In the data rows, the value 50 means zero.
Some points:
array([47, 47, 54, 54, 37, 30, 39, 50, 59, 35, 49, 44, 44, 41, 44, 31, 55, 49, 41, 55, 54, 50, 62, 77, 72, 62, 56, 47, 52, 54, 39, 39])
array([60, 50, 58, 30, 44, 37, 44, 41, 35, 26, 41, 50, 65, 71, 65, 64, 41, 38, 46, 29, 37, 35, 50, 32, 42, 49, 45, 43, 29, 36, 40, 43])
array([42, 32, 52, 44, 46, 58, 46, 45, 77, 60, 73, 67, 74, 63, 49, 50, 42, 47, 35, 48, 46, 45, 48, 45, 44, 48, 35, 56, 41, 51, 50, 50])
array([66, 70, 84, 73, 63, 72, 37, 46, 60, 43, 45, 53, 52, 55, 46, 44, 53, 39, 45, 37, 62, 53, 44, 49, 43, 32, 41, 53, 54, 49, 44, 60])
array([56, 57, 57, 56, 74, 60, 61, 75, 62, 46, 38, 50, 41, 44, 36, 48, 56, 58, 44, 51, 30, 45, 42, 47, 56, 42, 45, 53, 42, 32, 54, 56])
array([36, 52, 41, 45, 48, 54, 43, 49, 36, 43, 45, 36, 44, 46, 55, 36, 47, 41, 37, 36, 56, 62, 31, 47, 44, 73, 51, 44, 61, 60, 59, 70])
array([64, 63, 51, 61, 50, 49, 36, 50, 58, 61, 61, 59, 60, 42, 47, 50, 33, 50, 33, 36, 51, 45, 50, 57, 39, 30, 41, 53, 52, 49, 32, 56])
array([56, 55, 47, 44, 38, 61, 47, 47, 50, 55, 44, 47, 33, 49, 47, 56, 45, 50, 44, 54, 36, 45, 58, 49, 63, 82, 82, 77, 72, 70, 56, 53])
array([52, 41, 56, 54, 63, 60, 71, 69, 65, 80, 60, 67, 45, 43, 49, 48, 43, 46, 51, 48, 47, 37, 45, 46, 48, 54, 52, 49, 44, 45, 42, 49])
array([50, 48, 42, 61, 48, 47, 38, 47, 62, 54, 56, 60, 64, 68, 96, 60, 60, 69, 62, 61, 49, 50, 46, 47, 43, 49, 43, 56, 49, 36, 52, 54])
array([32, 46, 52, 52, 49, 63, 52, 61, 54, 58, 45, 20, 46, 42, 48, 56, 32, 51, 35, 37, 39, 64, 34, 52, 51, 41, 50, 38, 30, 51, 44, 43])
array([53, 50, 42, 62, 44, 38, 36, 43, 58, 37, 39, 38, 43, 63, 36, 53, 57, 65, 59, 48, 61, 45, 56, 52, 57, 54, 57, 50, 44, 45, 62, 53])
array([67, 66, 51, 53, 75, 59, 71, 74, 59, 51, 61, 49, 56, 45, 42, 39, 40, 53, 57, 46, 44, 43, 48, 57, 37, 56, 44, 41, 50, 58, 34, 53])
array([52, 50, 38, 58, 37, 60, 82, 51, 65, 48, 48, 57, 62, 46, 57, 46, 52, 52, 39, 39, 54, 55, 38, 36, 56, 40, 50, 37, 57, 43, 42, 39])
array([43, 50, 43, 49, 44, 58, 48, 51, 24, 49, 49, 55, 55, 39, 57, 55, 54, 72, 55, 53, 64, 74, 54, 60, 61, 51, 45, 56, 22, 62, 44, 40])
array([40, 35, 47, 55, 51, 65, 78, 79, 58, 57, 65, 40, 52, 47, 45, 40, 48, 36, 54, 47, 38, 43, 54, 47, 42, 45, 50, 47, 48, 35, 49, 44])
array([45, 62, 53, 42, 53, 40, 45, 39, 48, 68, 77, 61, 53, 43, 33, 38, 40, 41, 50, 51, 42, 47, 30, 40, 44, 53, 57, 42, 37, 29, 43, 43])
array([41, 57, 49, 57, 51, 38, 44, 37, 55, 59, 51, 47, 54, 63, 51, 46, 51, 48, 46, 71, 73, 60, 68, 51, 59, 40, 50, 51, 53, 49, 41, 50])
array([65, 72, 59, 37, 45, 54, 55, 68, 74, 57, 62, 52, 23, 43, 55, 44, 46, 40, 54, 43, 53, 39, 44, 34, 56, 42, 54, 38, 41, 48, 50, 46])
array([52, 53, 36, 42, 29, 46, 53, 57, 39, 44, 35, 63, 66, 64, 45, 39, 38, 48, 48, 54, 39, 56, 43, 37, 48, 24, 48, 48, 70, 64, 74, 57])
array([48, 50, 45, 58, 55, 43, 52, 38, 69, 32, 60, 49, 47, 62, 45, 62, 46, 49, 41, 49, 49, 55, 56, 58, 47, 61, 50, 67, 66, 68, 64, 51])
array([64, 57, 59, 75, 78, 74, 63, 41, 38, 45, 41, 37, 49, 47, 42, 44, 46, 52, 44, 54, 42, 30, 53, 34, 46, 47, 54, 36, 47, 46, 42, 44])
array([40, 55, 32, 51, 42, 45, 43, 23, 49, 47, 42, 41, 33, 41, 45, 40, 53, 39, 51, 38, 29, 41, 52, 59, 46, 35, 40, 55, 55, 56, 56, 69])
array([43, 46, 38, 63, 38, 41, 30, 47, 50, 41, 36, 46, 55, 45, 45, 60, 45, 34, 52, 58, 60, 33, 40, 60, 56, 55, 52, 55, 48, 42, 41, 48])
array([40, 41, 57, 42, 56, 41, 40, 44, 44, 44, 31, 62, 46, 33, 46, 41, 43, 45, 57, 50, 34, 62, 64, 54, 55, 62, 66, 46, 60, 45, 43, 46])
array([42, 45, 58, 48, 55, 50, 42, 52, 36, 53, 74, 58, 49, 61, 64, 78, 72, 74, 68, 59, 47, 53, 53, 48, 55, 42, 58, 43, 57, 38, 49, 42])
array([39, 41, 53, 44, 44, 60, 42, 47, 50, 41, 42, 39, 36, 49, 40, 42, 50, 62, 56, 77, 75, 40, 48, 49, 29, 41, 31, 43, 49, 38, 55, 39])
array([49, 47, 44, 30, 52, 37, 55, 46, 43, 45, 43, 41, 42, 45, 54, 60, 78, 63, 63, 58, 51, 57, 48, 34, 36, 38, 41, 55, 47, 45, 29, 40])
array([84, 74, 79, 67, 48, 41, 60, 46, 36, 55, 44, 42, 45, 41, 45, 53, 49, 45, 40, 54, 37, 53, 40, 43, 41, 56, 37, 44, 48, 39, 55, 37])
array([46, 59, 56, 38, 41, 53, 51, 50, 43, 48, 52, 37, 52, 49, 43, 62, 47, 43, 78, 63, 54, 59, 61, 65, 56, 58, 66, 67, 63, 52, 49, 56])
array([57, 32, 45, 44, 56, 37, 51, 47, 35, 45, 38, 51, 36, 39, 47, 56, 52, 33, 41, 53, 45, 41, 45, 52, 39, 48, 57, 55, 62, 56, 59, 58])
array([63, 29, 42, 52, 52, 56, 39, 45, 45, 38, 55, 39, 44, 33, 52, 49, 54, 58, 60, 58, 58, 74, 35, 45, 53, 53, 54, 51, 42, 67, 64, 66])
array([45, 35, 54, 46, 45, 37, 51, 47, 40, 53, 47, 61, 48, 50, 38, 46, 47, 52, 60, 34, 47, 38, 33, 30, 47, 57, 62, 73, 60, 65, 51, 48])
array([56, 46, 42, 39, 37, 55, 67, 46, 42, 46, 42, 66, 61, 72, 56, 56, 56, 57, 45, 63, 58, 59, 49, 68, 73, 51, 57, 43, 51, 40, 39, 56])
array([44, 54, 60, 41, 52, 45, 58, 55, 49, 62, 47, 51, 77, 46, 59, 56, 66, 55, 47, 43, 53, 39, 58, 51, 48, 57, 70, 57, 55, 61, 80, 79])
array([50, 48, 54, 44, 46, 43, 51, 45, 47, 49, 41, 44, 55, 35, 47, 68, 60, 61, 82, 70, 68, 57, 72, 47, 59, 63, 40, 40, 48, 44, 42, 56])
array([49, 43, 44, 46, 47, 43, 47, 49, 70, 77, 49, 56, 53, 68, 53, 49, 56, 55, 58, 39, 62, 47, 47, 61, 44, 47, 29, 45, 53, 50, 51, 42])
array([49, 43, 46, 37, 64, 48, 50, 41, 36, 43, 55, 37, 41, 56, 61, 46, 39, 55, 53, 48, 55, 67, 45, 57, 72, 52, 40, 46, 52, 62, 52, 56])
These points spread out most along one direction. Take the direction at right angles to it along which they spread out most. Then take the direction at right angles to both along which they spread out most. Go by this last direction. For each point below, how far along it does it lie, from 0 to 99? 50 is the average, and the first point above lies past it. One standard deviation of the points above along it is 16.
array([48, 48, 54, 58, 33, 42, 44, 41, 54, 48, 62, 59, 55, 71, 61, 54, 68, 60, 51, 61, 43, 50, 52, 62, 30, 45, 43, 38, 42, 58, 42, 53]) -> 37
array([46, 48, 34, 49, 45, 56, 35, 54, 52, 55, 59, 56, 46, 49, 38, 44, 53, 38, 30, 35, 55, 55, 76, 55, 61, 59, 36, 55, 53, 33, 44, 47]) -> 44
array([45, 53, 38, 48, 64, 52, 42, 66, 52, 65, 64, 62, 72, 64, 67, 71, 73, 39, 55, 52, 40, 43, 44, 41, 49, 54, 49, 39, 47, 58, 45, 37]) -> 28
array([34, 50, 49, 52, 49, 44, 43, 60, 28, 44, 47, 34, 37, 48, 56, 39, 32, 57, 32, 44, 53, 53, 48, 48, 52, 60, 47, 58, 53, 60, 56, 70]) -> 53
array([64, 39, 49, 38, 49, 43, 50, 49, 43, 54, 49, 44, 47, 46, 42, 37, 52, 37, 53, 47, 50, 61, 69, 60, 65, 65, 67, 60, 42, 48, 59, 40]) -> 56
array([47, 56, 34, 54, 48, 60, 65, 56, 57, 47, 39, 70, 46, 58, 51, 61, 45, 60, 54, 55, 71, 72, 57, 52, 35, 44, 61, 35, 45, 43, 52, 44]) -> 50
array([48, 45, 46, 38, 42, 40, 44, 46, 45, 54, 66, 62, 51, 32, 43, 53, 40, 47, 45, 49, 41, 30, 45, 38, 45, 37, 42, 42, 56, 68, 71, 62]) -> 30
array([41, 57, 74, 74, 72, 67, 69, 58, 50, 51, 41, 53, 41, 47, 52, 45, 50, 34, 57, 49, 42, 46, 55, 41, 47, 47, 43, 52, 38, 57, 54, 36]) -> 67
array([51, 53, 51, 45, 51, 48, 40, 34, 50, 37, 43, 39, 52, 42, 56, 37, 45, 56, 44, 47, 58, 46, 58, 75, 56, 49, 65, 67, 62, 46, 56, 32]) -> 55
